Some points, each followed by its number:
[ 0.853  0.379  0.079 -1.592 -1.079 -0.987  1.274  0.876 -0.666 -0.698 -1.415
  0.364 -1.030 -1.127 -0.377  0.754  1.129  0.009 -0.856  0.769  1.087 -0.016
 -0.819 -0.629 -0.685 -0.026 -0.927 -0.591  0.228 -1.491 -1.269 -1.534] 0
[ 1.706 -1.894 -1.768  1.817  1.904  1.712 -1.993  1.870  1.892  1.717  1.994
  1.784  1.953  0.720 -1.940  1.891  1.840  1.430  1.985 -1.788  1.798  1.831
  2.022  1.928  1.872  1.821  1.915  1.540  1.791  0.071  1.999  1.733] 1
[-0.283  0.521 -0.490  1.391  0.341 -0.703  0.990  1.160 -1.092 -1.550 -0.847
  1.074 -0.036 -1.695 -1.372 -0.524 -1.144  1.003 -0.004  0.485 -0.191 -1.437
 -0.251  0.650  0.451 -0.878  0.210  0.404 -0.198 -0.355 -1.269 -0.256] 2
[ 0.853  0.095  1.215 -1.166 -1.648  0.575  1.132  0.876  0.045 -0.556 -0.137
  0.364  1.243  0.010 -0.661  0.470  1.414 -0.843  0.565  1.053 -0.617 -0.016
  0.175  0.081 -0.401 -1.162  0.778 -0.733  0.086  0.782 -0.843  0.881] 3
[ 1.422  0.947  1.357 -1.308  1.052  0.575 -0.999 -0.545  0.045 -1.266 -0.137
  1.216  1.243 -1.269 -0.661 -0.667 -0.717  0.293  0.138 -0.367 -1.612 -1.721
  0.033 -0.771  1.872 -1.162  0.068 -0.449 -1.619 -0.923  1.146 -0.682] 4
[-0.283  0.663  1.357  1.391  1.478 -0.277  0.848 -0.119 -0.382  0.723 -0.989
  0.790 -1.172 -0.274 -0.377 -1.519  0.987  0.719 -0.430  0.911 -0.617 -1.153
  1.170 -0.913  1.446 -1.447 -0.500  0.120  0.654 -1.065  0.152 -0.540] 5
[-1.562 -0.758 -0.916 -0.456  0.625 -0.277 -0.431  0.307  0.613  0.297 -0.137
 -0.631  0.248  0.720  0.475  0.186  0.987 -0.417  0.849 -1.220  0.235  0.268
 -1.246 -0.629  0.025 -0.026 -1.069 -1.443 -0.767  0.924 -0.558 -1.250] 6
[ 0.427  1.089  0.647 -0.456  0.910 -0.561  1.416 -1.397 -0.666  1.291  0.432
 -0.347 -0.036  0.010 -0.235  1.322  1.414 -1.554  1.559  1.338  0.661 -1.721
  0.317  1.218 -0.117 -0.452  0.210 -1.727  0.512  0.214 -0.132  1.023] 7
[ 1.848 -1.752 -1.484  1.817  1.904  1.712 -1.993  0.734  1.892  1.149  1.994
  1.784  1.953  1.857 -1.514  1.891  1.414  1.572  1.985 -1.788  1.514  1.831
  2.022  1.928  1.872  1.111  1.915  1.682  1.791  1.776  1.999  0.739] 8
[ 0.853 -0.189 -0.632 -1.024 -1.364  0.291 -0.147 -1.113  1.181 -0.982  0.147
 -0.489 -0.178 -1.411  0.049  0.044  1.129 -1.412 -0.572 -0.793  0.803  0.836
 -1.103 -1.055 -0.401  0.969 -1.211 -1.301  0.370 -1.775 -0.416 -0.824] 9
[ 1.848 -1.894 -1.626  1.817  1.904  1.712 -1.993  1.160  1.892  1.717  1.994
  1.784  1.527  1.715 -1.798  1.749  1.840  1.856  1.985 -1.078  1.798  1.831
  2.022  1.928  1.872  1.821  1.915  1.825  1.791  1.634  1.999  0.313] 10
[ 1.280  0.947  0.363 -0.314  1.620  1.570 -0.289 -0.119 -0.239  1.575  0.147
  0.364  0.817  1.715  0.049 -0.809  1.129  0.861 -0.288 -0.083  0.519 -0.016
 -0.961  0.365  1.162 -1.020  0.920  1.967  0.370  1.350 -0.416  0.455] 11
[-1.846 -0.474 -0.063  1.249 -1.364 -0.277  1.132 -0.261  0.897 -1.550 -0.137
 -0.347  0.106 -1.127  1.044 -0.382  0.135  1.572  0.565  1.480  1.372  1.120
 -0.251  0.650 -1.112  0.542 -0.927  0.972  1.506 -1.207 -0.132 -0.540] 12
[-1.704  1.800  1.641  1.959 -1.648  1.854  1.558  1.728 -1.802  1.859  0.432
 -1.625 -1.598  1.857  1.186  1.749 -1.854  1.998  1.133  1.906 -1.896 -1.863
  0.743  1.928 -1.538 -1.873  1.489  1.967 -1.903  1.918  1.146  1.165] 13
[ 0.001  1.089 -0.206 -0.029 -0.795 -0.277 -0.004  0.165  0.329  0.155  0.858
  0.364 -0.888  1.288  1.044 -1.093  0.987  0.009  0.138 -0.509  0.235 -0.016
 -0.251 -0.345 -0.685 -0.878  0.494  1.540  1.222  0.498  0.152 -0.398] 14
[ 0.711  0.379  0.363  0.823 -0.511 -0.135  0.422 -0.971  0.755  1.575  0.289
  1.216  0.106  0.720  1.044  0.470  0.135 -0.843  0.565  0.343 -0.191 -0.158
  1.170 -1.055  1.446  0.684 -1.353 -0.306 -0.482  0.498  0.578  0.455] 15
[-0.141  0.805  0.221  1.107  1.478  0.717 -0.147 -0.545  1.181  1.575  0.147
  0.080 -0.178  1.715  1.186  0.754 -0.717 -1.270  0.423 -0.651 -1.186  0.268
 -0.109  0.934  0.451 -1.020 -0.642  0.120 -1.335  1.492 -0.558  0.739] 16
[-1.420  1.089 -0.348 -1.166 -0.227  0.149  0.848 -0.687  0.045  0.297  0.574
 -0.063  0.959 -0.985  1.612  1.607 -0.433 -1.270 -0.714 -0.793 -0.617 -0.300
 -0.961 -0.345  0.025  0.400  1.489 -0.875 -0.625 -0.639  0.152  0.881] 17
[-1.136  1.231  1.215  1.959 -0.227 -1.271  1.274  1.302  0.045 -1.834 -1.273
 -0.773 -0.746 -1.695 -0.377 -1.235 -0.149  1.856 -0.856  0.911 -0.191  0.694
 -0.677  1.218  0.167  0.969  1.347  1.256 -0.340 -1.633 -0.416  0.739] 18
[ 1.280 -0.189 -1.342 -1.308 -0.227  0.291  1.132  0.876 -0.524 -1.408 -0.563
  0.932 -0.462  1.431  1.470  1.322 -0.575 -0.275 -1.566  1.053  0.377 -0.016
 -0.109  1.076 -1.254  0.258  0.636  0.120 -1.193 -0.497 -1.553  0.029] 19
[-0.852  0.947  0.647  1.249 -0.795  0.860 -0.431  0.165  0.045  1.149 -0.989
  0.932  0.390  1.288  1.612  0.612 -0.575  1.288  1.417 -0.083  1.229  0.552
 -0.535  0.650  1.446 -1.162 -0.785  0.688  0.938  0.924 -1.411 -0.256] 20
[-0.994 -0.900  1.926  1.675 -0.937 -1.840 -1.851  2.012 -0.808  0.297  1.284
 -1.625  1.385 -0.985  1.754 -1.803 -1.002 -0.559  0.565  1.906  0.803 -0.300
  1.596  1.360 -1.396  0.400 -1.495  0.972  0.796 -0.355  1.857  2.018] 21
[ 0.001  0.237 -0.916 -0.172  0.341  0.433 -0.289 -1.113 -0.808 -1.124  0.289
 -0.347 -1.030 -1.695  1.328  1.180 -0.291  0.435 -1.140 -1.078  1.229 -1.011
 -0.819 -0.629 -1.680  0.400 -0.785 -0.022 -0.482 -1.491 -0.701  1.165] 22
[-0.141 -0.616 -0.063 -0.882 -1.221 -1.129  0.422 -1.113 -0.524 -0.698  0.432
  0.364 -0.036 -1.269  1.470  1.038  0.419 -1.554  0.423 -0.793  0.093 -0.158
  0.033 -0.487 -1.396 -0.452  1.631 -1.159 -0.056  0.498 -0.985 -0.540] 23
[-1.420 -1.042  1.499  0.397 -0.795 -0.561 -1.709  2.012 -0.808  0.297  1.142
 -0.347  0.390 -0.558  1.612 -0.524  0.277 -0.275  1.559  1.480  0.519  0.978
 -0.819  0.081 -0.827  0.684 -1.495  0.546  0.370 -1.349  1.288  1.875] 24
[-1.136  1.089  0.363 -0.882 -1.221  0.860  0.422 -0.829 -1.376 -0.130  0.005
  0.648  0.390  0.862  1.470 -0.951  0.277 -1.128 -0.572  0.201  0.377  0.694
 -1.672 -0.913  0.167  0.258 -1.353  0.688  0.796 -0.639 -0.416 -0.966] 25
[-0.567 -0.758 -0.063 -1.166  0.057  0.291 -0.004 -0.829 -0.808 -0.698 -0.563
 -0.631 -0.178 -1.553  0.049  0.754 -1.002 -0.133 -1.282 -1.362 -1.186  0.552
 -0.393  1.360  0.025 -0.026  0.210  0.404  0.796 -0.213 -0.701 -1.108] 26
[ 0.427 -1.610 -1.200  0.823 -1.079 -1.129 -0.004  0.876 -1.518  0.581 -0.847
 -0.347 -1.030  1.288 -0.235 -0.382  0.845  1.288  1.133 -0.651  0.519 -0.158
  0.885  1.076 -0.543 -0.452 -0.358 -0.733  0.938  1.208 -1.127  0.171] 27
[-0.709  1.515  0.789 -0.882 -1.079  0.433 -0.004 -0.261  0.471  1.149 -1.131
 -0.063 -0.320 -0.132  1.186 -0.951  0.561 -0.701 -1.282 -1.362  0.377  0.836
 -0.961 -0.487 -1.112  0.969 -0.216 -1.301 -0.198  1.350 -1.127 -0.824] 28
[ 1.422 -0.474  0.363 -1.024  0.483  1.002  0.848 -0.687  0.755 -0.414  0.574
 -0.063 -0.036 -0.132  0.759 -0.667 -1.286 -0.275 -0.572  0.485 -1.044 -0.442
  0.033  1.218  1.872  0.116 -0.642 -0.306  0.938  0.356 -1.269 -0.256] 29
[-0.425 -1.468  0.363 -0.882 -0.937  1.144  0.990 -0.545  0.471 -0.840 -0.989
  0.648 -1.030 -0.132  1.470 -0.809 -0.149 -1.128  1.275  1.196 -0.333  1.263
  0.459 -1.197  0.167 -1.447  1.489 -0.164 -0.198 -0.639  0.294 -1.534] 30
[ 0.711  0.805 -1.058 -0.598  0.199 -0.987  1.416  0.165  1.323  0.581  1.710
  0.506  0.106  1.431 -1.372  0.186 -0.717 -0.701  1.559 -0.793  0.519  1.120
  1.312  0.508  0.309  0.258 -0.927 -1.301 -1.193 -0.639  1.573  0.597] 31
[ 1.422 -0.331  1.073  0.255 -0.937 -0.135 -0.715 -0.829 -0.382 -0.840  0.289
 -0.773 -0.888 -1.411  1.470 -0.098 -0.717  0.009 -0.856 -0.651 -0.475 -1.011
 -0.109  1.218  0.025  1.111 -0.358  1.540 -1.193 -1.207  0.862  0.029] 32
[ 1.564 -1.468 -0.348 -0.598  1.052 -0.703 -0.857 -0.119 -0.950 -0.130 -0.989
  0.364 -0.320 -0.985 -0.945  0.612 -1.144  1.145  1.275 -0.651 -1.612 -1.437
 -1.388  0.934  1.304 -1.731 -0.074 -1.017 -0.909 -0.781  0.720 -1.392] 33
[ 1.422 -0.758 -0.632 -1.734  1.762 -1.271  0.848  1.018 -1.092  0.439  1.426
  1.216 -0.462 -0.558 -1.656  0.044  0.987 -1.696 -0.430 -0.651 -0.191 -0.726
  0.317 -1.481  0.025 -1.020 -1.069 -1.585  0.654  1.066 -0.985  0.597] 34
[-0.425  0.947 -0.632  1.533 -1.079 -1.414  0.138  0.165 -0.950 -1.266  0.432
 -0.063 -1.030 -1.269 -1.514 -0.809 -1.002  1.145 -0.572 -0.367 -0.049 -1.153
 -0.109  0.650 -0.401  1.253  0.778  0.972  0.228 -1.207 -1.269 -0.398] 35
[ 1.564 -0.047 -0.632 -1.166  1.620  0.717  0.706  0.734 -0.808  0.297 -0.563
 -1.199 -0.888  0.152  0.617 -0.098 -0.575 -1.270 -0.714  0.059 -0.333 -1.579
  0.601 -0.203  1.162  0.116  0.068 -0.591  0.938 -0.355 -0.132 -0.113] 36
[ 0.001 -0.047 -0.063  0.539  0.057  0.717  0.706  0.023 -0.524  0.013 -0.705
 -0.063 -1.598 -1.553  1.612  0.612  0.703  0.861 -0.146 -0.509  0.519  0.978
 -0.961 -1.197 -0.401 -0.168  0.210 -1.159  0.796 -1.207 -0.843 -0.824] 37
[ 1.137  0.379  0.221 -0.314  0.625 -0.845 -1.141  0.449 -0.239  0.723  0.005
 -0.489  0.817  0.720 -1.087  0.612 -0.291 -0.275  1.133  0.769 -0.759 -1.153
  0.317  1.076  1.588  0.542 -0.927 -0.733  0.796  0.498  0.010 -1.676] 38
[-0.852 -1.184 -1.200  1.817 -0.085 -1.698 -0.573  1.728 -1.092 -1.834  0.147
 -0.631  0.675 -0.558  0.475 -1.235  1.129  1.572 -1.140 -0.083  0.235  1.263
 -0.251  1.928 -0.685  0.542 -0.216  1.825  1.364 -1.775 -0.843  0.455] 39
[ 1.422 -1.184  1.073  1.959  1.904  1.712 -0.999  1.444 -0.950  1.859  0.574
 -0.063  0.817  1.431 -1.514 -1.519 -0.007  1.998  0.281  1.622  1.087  1.689
 -0.677  0.650  1.020  1.821  0.068  1.825 -0.198  1.634 -0.701 -1.108] 40
[-0.283  0.663  1.641 -0.740  0.483 -1.840  0.280  0.023 -0.950 -0.556  1.000
 -0.915  0.106  0.862  1.044 -0.524  0.419 -1.412 -0.998  0.201  0.945 -0.300
  0.033  1.076 -0.685  0.400 -0.500 -0.875 -1.335  0.071  1.004  0.739] 41
[-0.425  0.947 -0.916  0.255 -0.369 -0.277  0.990 -1.113  1.465 -0.982  0.716
 -1.341 -1.456  0.010 -0.945 -1.377  0.561  0.009 -0.004  1.053 -1.754  0.126
 -0.251 -0.345  1.588 -1.162  0.778 -0.306 -0.198 -1.065 -0.274 -0.966] 42
[ 0.143  1.089  1.357  1.817  0.341  0.007  0.564 -0.119  0.329 -1.692 -1.699
 -1.199 -1.030 -1.837  1.328 -0.382 -0.575  1.003 -0.572  0.201  0.235  0.694
  0.601  1.644  1.446 -1.020 -0.642  1.398  1.080 -1.633 -0.985 -1.250] 43
[-1.846 -1.042 -0.916 -0.029 -1.364  0.149 -1.425  0.307 -1.092 -0.698  0.005
  0.364  1.811 -0.558 -0.235  0.896  1.271 -1.696 -1.424 -0.225 -1.470  0.268
 -0.535  0.081 -0.827  1.111  0.778 -1.017  0.228 -0.781 -0.843 -0.540] 44
[-0.141  0.379 -0.632 -0.172  0.768 -0.561  0.280 -0.687 -0.950 -1.124 -0.137
 -0.347 -0.320 -0.843 -0.945  0.470  1.129  0.435 -0.146  0.343 -0.475 -0.300
 -0.251 -0.913  0.025 -0.168  0.494 -1.159 -0.340 -0.923 -1.127 -1.392] 45
[-0.567  1.657  1.926 -1.734 -1.790  1.570 -1.993  2.012 -0.097  0.439  1.568
 -1.909  1.953  0.578  1.612  1.749 -0.575 -1.128  1.417  1.906 -1.044 -1.153
  2.022 -1.766 -1.254 -1.305 -1.495 -1.727 -1.477  1.776  1.431  2.018] 46
[-0.852 -0.331  0.079 -0.314 -0.085  0.433 -0.004  1.444  0.045  0.013 -0.847
  0.364 -0.320  1.004  0.333 -0.667 -0.860 -0.133  0.565  0.911  0.803 -0.584
  0.601  0.365 -0.259 -0.026  0.920 -1.017  1.364 -0.213 -0.843  0.171] 47
[ 1.848 -1.894 -1.768  1.959  1.904  1.854 -1.851  1.870  1.892  1.575  1.994
  1.784  1.953  1.857 -1.940  1.891  1.698  1.998  1.985 -1.788  1.798  1.831
  2.022  1.928  1.872  1.821  1.915  1.967  1.791  1.918  1.999  2.018] 48
[ 1.280  0.663 -0.206 -1.450  0.625 -0.561  1.416 -1.113 -0.239 -0.556 -0.563
 -0.631  0.675 -0.416  0.617 -1.377  0.135 -0.133  1.417  0.343 -0.902 -0.158
 -1.103 -1.055 -0.969  0.116 -1.069 -1.159  1.222 -0.355  0.294 -0.824] 49
[-1.562 -1.468 -1.058 -0.029  0.483  0.575 -0.289  0.592  0.329 -1.408  0.005
 -0.063 -0.746 -1.269  0.333 -0.667 -0.291 -0.275 -0.856 -0.225  0.945  1.405
 -0.109 -0.629  0.025 -0.452  1.631 -0.449 -0.340 -1.491 -0.701  0.881] 50
[-1.846  1.800 -0.774  1.107 -1.364  1.712  1.558 -0.403 -1.802  1.575  1.000
 -0.347 -1.314  1.857  1.186  1.180 -1.854  1.714  0.991  0.343 -1.896 -1.863
  1.170  1.786 -1.822 -1.873 -0.500  1.682 -1.903  1.776  0.294 -1.250] 51
[ 0.143 -1.184 -0.206 -0.882 -1.506  1.002  0.138  1.302  1.750  1.149  0.147
  1.500  0.959  1.004 -1.514 -0.809 -0.575 -1.412 -0.004 -1.078 -0.617 -0.868
  0.317 -1.624 -0.401 -0.452 -0.216 -1.159 -0.625  1.066  0.436 -1.108] 52
[ 1.280  0.663 -1.626  1.675  1.904  1.002 -1.141 -0.261  0.471  1.007  1.994
  1.642  1.811 -0.132 -1.798  1.464  1.414 -0.986  1.843 -1.646  0.519  1.263
  2.022  0.508  1.872  0.827  1.915 -0.164  0.370  1.634  1.999  0.881] 53
[ 0.569  1.231  1.073 -0.456 -0.085 -0.561 -0.004 -0.119 -1.518 -1.266  0.432
 -1.199  0.817 -0.843  0.617 -1.093  0.419  0.151 -0.146 -1.504  0.377  0.552
 -1.103 -1.055 -0.543 -0.310  1.204 -1.585  1.364 -0.213 -0.274  0.455] 54
[ 1.706  0.805  1.073 -0.882  0.768  0.717  1.132 -1.397  1.323 -1.408  0.858
 -0.063  0.106  0.578 -1.514  0.470  0.845 -0.986  0.849  0.627  0.803 -0.300
  0.743 -1.481  0.877  1.111  0.210  0.120  0.512 -0.923  0.720  1.165] 55
[ 0.711  0.095  0.363  1.533  1.478  1.286  0.280  0.876 -0.382  1.859 -0.279
 -0.063  0.675  1.004  0.617  1.180  0.845  1.288 -0.856 -0.936 -0.902  0.836
  0.317  1.644 -0.827  1.821  0.068  1.967  0.796  1.634 -0.843 -0.256] 56
New points follow, each followed by the numbers of its two nearest points above, looking only along the 6 directions in which the numbered points spread most, nearest first.
[ 0.001  0.095 -0.348 -0.456 -1.364 -0.277  0.138 -0.971 -1.234 -0.840 -0.563
 -0.205  1.101 -0.985  0.049 -0.667 -0.007  0.293 -1.282 -0.936  0.945  1.120
 -0.251  0.934 -1.254  0.116 -1.069  1.114 -0.056 -0.639 -0.132  0.597] -> 50 37
[-0.567  1.089 -1.200  0.539 -0.937 -0.277  0.138  0.876  1.607  1.007 -0.137
  0.648  0.817 -0.274 -1.940  0.612  0.277  1.572 -0.288  1.764 -0.759  1.547
  0.317  0.365 -0.117 -0.026  1.631  0.404  0.228  0.071 -1.127  0.881] -> 27 47
[ 0.001  0.947  0.931 -0.598 -0.085  0.007 -0.004 -0.829 -0.950 -1.266 -0.705
  0.506 -0.462 -1.837  0.191 -1.235  0.845  1.572  0.423 -0.651  0.377  0.694
 -0.961 -1.055 -0.401  0.827 -0.358 -0.875  0.086 -1.633 -1.411 -0.682] -> 0 37
[-1.562 -0.331  0.363 -0.456 -1.648  0.149 -0.857  0.023 -0.382  0.297 -0.847
  1.216 -1.030  1.004  0.902 -1.093 -1.570  1.003 -0.146 -1.646 -1.612 -1.863
  0.317  0.508 -1.822 -1.731 -0.074  0.404 -1.051  0.640 -0.274 -0.256] -> 19 14
[-1.420  1.515  1.499  0.965 -1.079 -0.419  1.132  1.160  0.329 -0.130  0.005
 -0.915  1.669  0.152  1.044 -0.951  0.419 -1.554  0.849  1.764  0.803  0.268
 -0.535  0.650 -1.680 -0.736  0.068 -1.159  0.370  0.071 -0.843  0.881] -> 41 47
[-1.420  0.947 -0.632 -0.882 -0.795  1.712 -0.147 -0.829 -1.376  1.433 -0.847
 -1.341  0.106  1.004 -1.372 -0.098 -0.291 -0.701 -0.146  0.059 -0.475 -0.300
 -1.103  0.223 -0.401 -0.026 -0.358  1.540 -0.340  0.924 -1.127  0.739] -> 14 47
[ 0.853 -1.042 -1.058 -1.592  0.910 -1.129 -0.573 -1.682 -0.666  1.433 -1.557
  1.784 -1.172  1.715 -1.372  0.186  0.277  0.861 -0.856  1.906  0.803 -1.437
 -0.251 -0.345  0.451 -1.589 -1.211 -0.449  1.222  0.356  0.720 -0.398] -> 29 36
[-0.141  1.657  1.073 -0.314  1.194  1.002 -0.147  0.734 -0.950 -1.408 -0.421
  0.364 -0.746 -1.269 -0.519 -1.093 -0.007  0.719  0.281 -0.367  0.945 -0.726
 -0.109  0.223 -0.401  0.258 -0.927  1.398  0.512 -0.923  1.146 -0.824] -> 32 5
[-1.846 -1.610 -1.626 -1.166 -0.795  0.433  1.416  0.165  0.187  1.859 -0.421
 -1.057  0.675  1.857 -1.372  0.328 -1.712  1.998 -1.566  1.480 -1.896 -1.863
  0.885 -1.624 -1.680 -1.731 -0.358 -1.301 -1.903  1.918  0.294  0.881] -> 16 7
[ 1.280  0.237  0.505 -1.308  0.057 -0.703 -0.857  0.165  0.329 -0.698 -1.557
 -1.341 -0.604 -0.274  0.333  0.754 -0.291 -0.986 -0.288  1.480 -0.049  0.694
  0.175 -0.913 -0.117 -1.020  0.210 -0.875  0.228 -0.071  1.004  1.875] -> 41 3
[-0.425 -0.331  0.931  0.255 -0.795  0.433  1.274  0.165  1.465  0.581 -0.137
  1.216  0.817 -0.843  1.470  0.328 -0.433  0.435  0.138  0.059 -0.333 -0.300
  1.596 -1.197 -1.538 -0.594  0.494 -0.875 -0.767  0.356  1.288 -1.108] -> 3 47
[-1.562 -1.184  1.926  1.675 -0.795 -1.840 -1.851  2.012 -0.950 -1.266  0.289
 -1.767  0.817 -0.132  0.191 -1.803  1.556 -1.270  0.281  1.906  1.087 -0.158
 -0.109  1.218 -0.827  0.684 -1.637  1.967  0.938 -0.213 -0.558  2.018] -> 24 21
[-1.562  0.237 -0.063 -1.024 -1.790  0.149  1.132  0.165  1.465  0.865 -0.705
  0.222  0.533  1.431  0.049  0.754 -1.570 -1.270  1.133 -0.793 -1.896 -1.579
 -1.246 -1.339 -1.680 -1.447  1.631 -1.301 -1.903  1.776 -1.553 -1.108] -> 17 19
[-0.994  1.231  1.357 -0.172 -0.937  1.286 -0.999 -1.255 -1.092  0.297  1.568
  0.506 -1.172  0.436  0.191  1.322 -1.144 -1.270  0.565  0.485 -0.475  1.120
 -0.961 -0.771  1.020  0.684  0.636 -0.306 -0.767  0.640  0.152  0.029] -> 3 7
[-1.704 -1.184  1.926  1.817 -1.221 -1.840 -1.993  2.012 -1.234  0.439  1.284
 -1.909  1.811 -0.558  0.049 -1.803 -0.007  0.435  1.559  1.906  1.087  1.689
  1.170  1.786 -0.117  0.827 -1.779  1.540  1.364 -1.491  1.146  2.018] -> 21 24
[ 0.143  0.521  0.647  0.823  1.194  1.144 -0.715 -1.255 -0.524 -0.698 -0.705
 -0.631 -0.604 -1.127  0.191  1.180  0.561  1.572 -0.572 -1.078  0.803  0.410
 -1.246  0.365 -1.112 -0.168  0.352 -0.875 -0.198 -1.633 -0.701  0.171] -> 26 37
[-0.283 -1.326 -0.916  1.391  0.341 -0.419  0.990 -0.971  0.471 -0.130 -0.989
  0.080  0.106  1.573  0.475 -0.098  1.556 -0.417 -1.424 -0.509  0.519  0.694
 -0.109  1.076  0.877  0.542  0.636 -0.591 -0.767  1.634 -0.132 -1.108] -> 27 14
[ 0.001  0.379 -0.632 -1.592  0.483 -0.703  0.138  0.876 -0.239 -1.124 -1.131
  0.080 -0.462  0.010  0.333 -0.098 -1.144 -0.275 -0.430  0.769  0.377 -1.011
  0.317 -0.345 -0.117  0.969 -0.074 -1.159 -0.198 -0.639 -0.843  1.307] -> 54 30
[-0.567  0.805 -0.063 -0.882  0.910  0.433  1.274 -0.971 -0.239 -0.840 -0.705
 -0.915 -0.036  0.436  0.475  0.328 -0.717 -1.128  0.707  0.627  0.661 -0.016
 -0.535  0.792 -1.254  0.684 -1.495 -0.022 -0.340 -0.213 -0.132  0.455] -> 30 47
[-0.425 -0.189  0.505  0.255 -0.227  0.717  0.138 -1.113  0.187 -0.414 -0.137
  0.506 -0.036  0.720  1.470  0.044  0.703 -1.554  0.281  1.053 -1.044  0.268
 -0.393 -1.339  0.167  0.258  0.210  0.972  1.080  0.071 -0.701 -1.534] -> 30 14
[ 0.001  1.089 -0.206 -1.166  0.341 -1.271 -0.715 -0.261 -0.666  0.155 -1.273
  0.648 -0.604  0.578  1.612  0.470  1.414 -0.843 -0.572 -0.367  0.945  0.410
 -0.535 -1.481  1.020  0.400 -0.785 -1.585  0.654  1.208 -1.269 -0.256] -> 6 28
[ 0.995 -0.616  0.505  0.397 -0.937 -1.129 -0.857 -0.829  0.897 -1.550 -0.563
 -0.631 -0.462 -1.269  1.612  0.328  0.277  0.151  0.423  0.485 -0.759  0.694
 -1.388 -0.629  1.162  0.400 -0.927 -0.875 -0.340 -1.633  0.152 -0.256] -> 54 0
[ 1.137  1.089 -0.632 -0.029  0.341 -0.703  0.564 -0.687  0.613  0.155 -1.557
  0.506 -0.036 -0.843  0.191  0.896 -0.860 -0.417  0.707 -0.936 -1.044  1.120
 -0.819 -0.913  0.451  0.116 -0.500 -0.591  1.222 -0.781 -1.695 -0.113] -> 45 30
[ 0.143 -1.468  1.357 -1.450  1.336  0.291 -0.289 -1.113  0.897 -0.698 -1.415
  0.790  0.533 -1.127  0.617  0.186 -0.860  0.861 -0.998 -1.078  0.519  0.552
 -1.388 -0.913 -0.543  1.679 -0.927 -0.164  0.228 -0.213 -1.269 -0.540] -> 37 0
[ 1.706 -0.616 -0.490 -0.172  1.194 -0.561  0.990 -1.540  1.323 -0.982  1.710
 -0.915 -0.036  0.720 -1.656  1.180 -0.575 -1.270  0.991 -1.646  0.235 -0.584
  1.880 -0.629  1.588  0.542 -0.358 -0.449  0.086  1.350  1.431 -0.256] -> 31 55
[-0.709 -1.042 -0.916 -1.166  1.194 -0.561 -0.004  0.876 -0.097 -0.414  1.284
 -0.205 -0.746 -1.269  1.754  0.612  0.845 -0.986  1.559  1.622 -0.475  1.263
  0.601  1.218 -0.543 -0.168 -1.353  0.404  0.370  0.640  0.578 -1.250] -> 47 3
[ 1.137  0.095 -0.348  1.249  0.199 -0.135  0.280  0.307 -0.950 -0.556 -0.705
 -1.341  0.106 -0.843  1.044 -0.098 -1.428 -1.412 -0.146 -1.078 -0.333 -1.295
 -0.109  0.223  0.593  0.258 -1.069  0.688 -1.619  0.498 -0.843 -1.676] -> 42 30
[ 1.564 -0.331  0.079 -0.882 -0.653  0.007  1.132  0.449  1.323 -1.834  0.716
  1.500  1.385 -1.269 -0.093  0.186 -1.286 -1.128  0.565  0.059 -1.612 -0.300
 -1.103 -0.061 -0.259 -1.731 -0.074  1.114 -0.340 -1.775 -0.416 -0.113] -> 45 42
[-1.136 -0.474  0.505 -0.456  1.478 -0.703 -0.289 -0.971  0.755  1.291 -0.421
 -0.489 -0.178 -0.132  0.617 -1.093 -0.149 -1.128 -0.856 -0.225 -0.617 -0.726
 -0.961  0.081  0.309  0.969  0.068  0.830 -1.335  0.640 -0.985 -1.108] -> 30 29
[ 0.143 -1.894 -0.916 -0.456 -0.937  0.007  1.132  0.592 -0.808 -1.408  0.716
  0.080 -0.746 -1.411  0.759 -0.098  0.135  0.719  0.281 -0.793 -0.475  1.120
  1.028 -0.913  1.020 -0.310  0.068 -0.591  1.080 -0.213  1.431  0.029] -> 50 54
[-0.283 -0.331 -0.490  1.107 -1.364 -1.414 -1.141  0.307 -0.382  0.865 -0.563
  0.648  1.669 -1.411  0.475 -0.524 -0.007 -1.412 -0.714  0.769  0.377  1.263
  0.601  1.360 -0.969  1.537 -0.500 -0.449  1.222  0.640 -0.843 -0.256] -> 47 50
[-0.852 -0.616  0.789 -0.456  0.341  0.860 -0.431  0.307 -0.382 -0.982  1.000
 -0.631  0.817 -0.558 -0.377 -0.809  0.703 -0.986 -0.714  1.053  0.945  0.126
  0.033 -0.203  0.167  1.395  0.778 -0.164 -0.340 -0.497  1.146 -0.966] -> 54 47
[-1.136  1.089  0.079 -0.740 -0.369 -1.129 -0.147  0.165  0.329  0.865  0.574
 -0.347 -0.178 -0.701  0.475 -0.809 -0.575 -0.843 -0.572  1.480  0.235 -0.868
 -1.103 -0.061  0.025  0.116 -0.642  0.972  0.228 -0.071 -0.558  1.449] -> 41 47
[ 0.143  0.095 -1.058  0.823 -0.369 -0.561 -0.573 -0.687  0.755 -0.414 -0.279
 -0.489 -0.888  1.431  0.617  0.612  0.561  0.435 -0.288 -1.220  0.661 -0.726
 -0.109  1.076 -1.112 -0.026 -1.211  0.830 -0.340  0.498 -0.274  0.171] -> 27 14
